128 stands for zero in the data rows.
Here is a table of points, one per row:
[146 149 193 123 137 139  69 115 146  91 113 165 125 107 106 173 147 132 114 234  95  93 116 130 141 152 132 140 107  71 183 123]
[126  78 169 125  98 116  74 129 173 138 186 108 133 109  97  76 125 128 142  74 119 136 156 106 129 111 104 155 115 161  59 122]
[100 128  90 154  75  92 178  45 157  97  65 163  92 154 132 146 200  68 178  66  88 231 140 180 127 144 161 106 146 110 120 179]
[154 134  94  58 170 139  97 114 146 160 155 135 167 168 110 149 143 125 130 213 110 114 123 157 114  93 108 141 175  96 102 170]
[127 147 148 116 111  91 120 170 157 135 167  77 174  97 228 177 110 172 143  97 143 186 105 126 153 200 131 176 118 191 204 206]
[153 129 136 100 149  91 100 119 130 152 105 119 144 150  98 132 154 118 147 163 122 133 142 124  61 143 136 107 136 102  99 166]
[172 159 180 138 104 132  77 117 112  51  87 107  77 142 120 187  65  81 157 176 143  53 164 143 142 162 128 127 142 120 115 107]
[169  89  71 171 105 157  85 135 141  99 140 131 141 128 124 112  85 148 113 106  78 172 116 135 157 140 107 144 135 173 142 107]
[160 134 159 151 135 130  98 108 142 113 143 136 165 127 114 146 136 106 139 186 127 104 138 157  88 179 132 145  99  81 140 112]
[ 75 158 142 110 139 148 140  57 118 120 106  96  98 104 140 181  73  91 138 163  92  95 130 149  87 126 137 110 155 113 153 174]
[115 106 162 145 115 134 114 132 111 146  65 104 100 121 133 133 171 104  86  84 127  65 154  86  98  99 144 112 169  88 126 161]
[190 139 106 148 170 134 141 152 118 119  75  71 129 128 140  91 125  93 147 137 102 139 106  72  89 145 107 104  68 108 102  93]
[142 131 127 129 110 115 160  94 150 158  85  75  84 122  94 124 180 188  98  72 137 104 170 132 120  87 185 176 102 131 133  89]
[232 178 104 183 151  81 162 134  85 166 155 107  99  92 117 114 129  72 143 242 184 163  97 138 141 120  92 219  96 184 120 137]
[149 186 170 108 159 161 189 142 158 203 116 188 137  59 155  57 128  90 141 105 144  77 144 124 183 181 172 117 205 186 116 105]
[109 130 167 119 133 109 165 115 112 156 155 160 114 110 195  74 111 119 128 102  79 101 128 132 127 102 158 111 138 139 124 101]
[138  70 137 127 106 105 158  97 166 161  31  96  80 104 128 152 130 124  86 121 152  34 109 129  92  76  89  95 150 162  94 104]
[113 228 108 166 140  78 124 255 244 155 151 153 157 151 186 239  90 151 136  82 179 219 189  97 146 116  85 103 113 225 180 204]
[131  99  84 155  73 156 108  95 129  98 124 122 186 100 105 127  90 124  84 121 117 135 132 142 156 131 121 134 107 128 124 142]
[ 77 135 103 103 103 100 128 164 106 123 150  90 156  76 135 108 139 171 126 125 172  96 112 143 133 162  90 113 132  89 131 135]
[104 139 161 180  82 139  98 119  68 190 147 134 117 142 138 138 102 133 112 136 122 176 130 110 124  97 100 120 103  98  93 122]
[104 108 178 112 186 189 161 117 169 121 101 143 123 162 117 149 112 167  88 196 125 233 154 135  78 157 143 119 113 142 135 119]
[150 112 124 164 132  80 125  86  81 103 135 181 119 136 115 141 147 174 125 128 158  79 137 135 132 116 135  57 101 151 116  90]
[134 120 178 123 186 132 154 131 162  82  85 116 125 181 153 162 133 211 175 255 188 255 117 119 148 132 179 150 205 103 129 106]
[153  91 121  87 125 148 122 108 152 152 135 162  96 162 160 142 113  94  84 210 107  50 130 176  95 158  95 132 150 120 120 127]
[ 82  99 146 109 100 114 149 140  87  80 138 122 156 148 148 110 170 132 134 129 174  90  84 129 119 128  71 117  76 212 168 147]
[117 102 138 111 152 132 146 178 184  83 122 125  93 147 117 140 144 117 142 161 119  78 121 121 130 116 148 170  81 129 148 101]
[133 111 129 139 165 102  50  82 113  91 101 135  94  98 135  81 111 117 107  39 119 125 112  77  87  79 148  82 138 101 145 152]
[104 144 103 133 116 138  98 182  82 126  99 157 186 149 183 196 134 147 158 109 147 112  78 125 167 148 156 150  90 148 120 255]
[ 90 139  96  69 128 137  92 129  95 172 108 148  88 127 130 108 147  91 109 121 112 114 164 115 190 117 159  94 107 168 146  76]
[153  76 142 155  74 117 114 139 111 145 165 154  81 160 114 118 137 121  85  97 145 160 101 113 123 112 136 124 147 123 128  81]
[ 83  65 103 134 143  84 113 132 130 107 143  84 180 119 140 120 120 137 140  94 112  90 115 127 112 152 145 159 107 184 119 116]
[154 146 107 101  78 163 145 114 144 103 170 116 158 105 193 147 153 184 154 103 166 106 128  87 141 130 104 102 103 166 101 146]
[103 185 159  88 153 128 130 146 137 166 143 146 132 105 121 115 124  95 135  94 125  96  78 138 142 134 140  96 155 140 114  58]
[134 133 132 112 144 118 106 133 129 117 134 100 150  91  83  82 146 116 103 140 134 121 154 112 101 123 155  86 164  81 122 192]
[124 112 147  99 150 141 124 141 121 186 163 161 186 162  69 167 153  90 124 152 104 153 187 169 104 124  86 152 198 126 105 177]
[177 112  91 126 104 157 128  98  98 128 122 152 146 104 142 127 137 196 138 123 114 126  96 107 157 155  67  99 118 125 131 140]
[ 94 105  77 218 105 162  90 164 101 102 134  99 149 139 120 131 123 142 142 157 131 121  85 179 168 132 148 105 153 165 160 177]
[131 116 116 170 118  71 176 137 167 165 200 122 117 149 191  78 121  78  99 111 121 124  78 122 109 104 139  70 140  75 124  67]
[126 195 110 141  76 155 198  89 104 150 166 172 156 171 123  85  96 228 233 133 106  70 142 133 114 100  84 108 123 153 198 195]
[ 89 112 122 108  62  92  92 132 123 151 134 133  89 130  97 114 117 135 136 127 132 169 147  87 131  97 146  84 125 117 126  67]
[131 191 122 113 150  97 172 110 152  69 187 165 131 154  64 107 143 108 118  30 100  65  86 106  98 137 122 188 169  91 134 129]
[112  99 148 146  83 132 115  96  91 179 162 154 106 130 192  92 120 122  94 117 142 185 124 115 146 106 116 141 125  70 119  74]
[147 100 167 139 183 177 186 151 133 116 118 118 114 144 143 170 137 109 153 106 110 133 154 144 195 108 146 135 185 164 136 184]
[ 87 153 187 135 137 105  98 110 107 180 185 100 112 160  84 130 102 176 182 132 128 146 123  96 138 136 113  92  73 146  63 131]
[137 114 143 118 167 117 135 162 129 114 123 102 160 155 131 123 188 107 136 141  89 132 199  78 143 106 160 114 165 123 108 158]
[139  92 105 116 134 150 120 145  81 107 163  77 129 150 125 135  67 100 166  44 222  68 127 133 103 205 148 148 157 106 109  90]
[146 109 165 117 202 224 186 132 159 116 111  92 158 187 116 147 152 143  72 195 153 255 117 125 160  99 141 130 168 173 179 131]
[130 120 101 150  85 160 117  82 151 102 126 107 210  96  77 128  95 119 102  88 119 153 124 137 158 115 139 164  99 127  97 112]
[120 118 128  65 132 134 138 124 139 106 111  90  86 115 130 149 121  79 159 103  93 156 114 152 135 133 118 108 122 108 146 161]
[109 152 118  97 115 120 145 130  93 132 155 120 175  94 175 171 147 168 149  95 162 137 108 147 150 190 134 149  94 112 126 163]
[188  67 109 139 106 114  85 132 132 116 131 147 118 120  89 105 124 178 123  95  90 137  77 104 142 117 104 106 130 168 122  92]
[108 129 119 131 123 116 126 123 164 194 155 130 123 159 102 149  99 100  93 148 129 119  95  89 169 108 167  88  68  86  87 122]
[178 147 135 132 105 126 151 129 108 125  65 113  86 106  67  68 113 107  80 102 133 158 152 113 131 153 148 104  80 159 115 153]
[152 240 112 195  96 128  92 133 125 104 114  96 109 133 126 101 120 139  95 151 143 149 129 192  88 112 172 217 163 179 107  82]
[148 116 109 139 155 170 127 127 166 131 171 150 161 113 104 121 139 113 126 210 108  93 139 138  88 130 172 186 113  94 157 144]
[155 158  78 163 104 179 129 150 109 123 160 133 100 111 178 138 177 228 182 160 130 108 130 134 145 129 116  58 135 182 133 162]
[118 112 163 121 119 102 149 144 108 119 123 154  97  99 100  91 134 105  97 106 133  93 154 159 164 112 114  95  90 106 134 118]
[ 97 122 144 142 178 171 135 136 208  90 108 244  94 118 125 104 149 103  99 174 190 145 106 154 100 130  89 183  64 102  91 114]
[137 179 147 105 160 114  78 143 119 157 123 137 125 126 143  82 146 105 123  62 105 133 119 187 139  95  93 105 112  94 151  56]
[ 72 171  79 111 152 122 142 105 131 129  96  97 109 171 133  68 172 124  87  94 121  86 135 113 153 208  74 180 158  91 119  81]
There is one direction along which these points spread out most. Take the direction at right angles to it along which they spread out most. Go by this last direction. How far along it is each point below, from 0 to 99? The average is 50, and the first point in the table lies past the average. One standard deviation of the points above along it is 16.
[107 104  78 166 124  95 151 120 104  71 143 131 119  85 124 135  93 149  42 136  90 135 151 155 141 144 104 123 127 121 136 120] -> 48
[118 143 125 113 162 147 134 164 147 122  89  93 151 145 103 119 149 108 145 114 129  89 156  89 144  95 153 104 182 103 113 126] -> 57
[145 165 142 138 119 117 102 105 144  82 131 107  91 101 115 166 135  95 130 137 149 122 134 129  89 142 120 154 117 105 146 110] -> 59
[ 97  80 128  87 146 182 151 167  84 129 109 155 127 120 112 180 125  64 163 156  82 160 150 143  59  90  93 167 143 109 141 112] -> 71
[127 113 109 121  93 120 117 154  92 150 161 153  78 146  90 128  99 134 105 111 116 191 109  95 111 111 146 104 100 123 127  91] -> 48
[111 114 150 138 217 217 142 124 168 107 126 129 140 136 106 166 145 150 144 196 139 140 129 134 123 106 141 110 145 160 156 123] -> 73
[116  75 101 132 148  71 126 128 108 171 116 143 179 128 152 162 121 156 192  82 145 114 151 121 140 194 124 155 111 126 142 113] -> 32
[107 104 118 124 120  95 159 170  71 131  71 138 148 123 112 152  68 131 123  84 129  51 158 154 152 125 145 151 126  60  90 131] -> 44
[ 71 116  96 107  90 104 146 117 127 128 135  96 141 111 129  97 129 142 108 137  82  96 110 115 122 132 107 170 123 112 122  97] -> 45
[160 157 130  78 121  78 138  84  81 126 101 151 111 115 195  52 113 118 200  75 156 171 116 116 105  37 165 149 139 107 169 154] -> 40
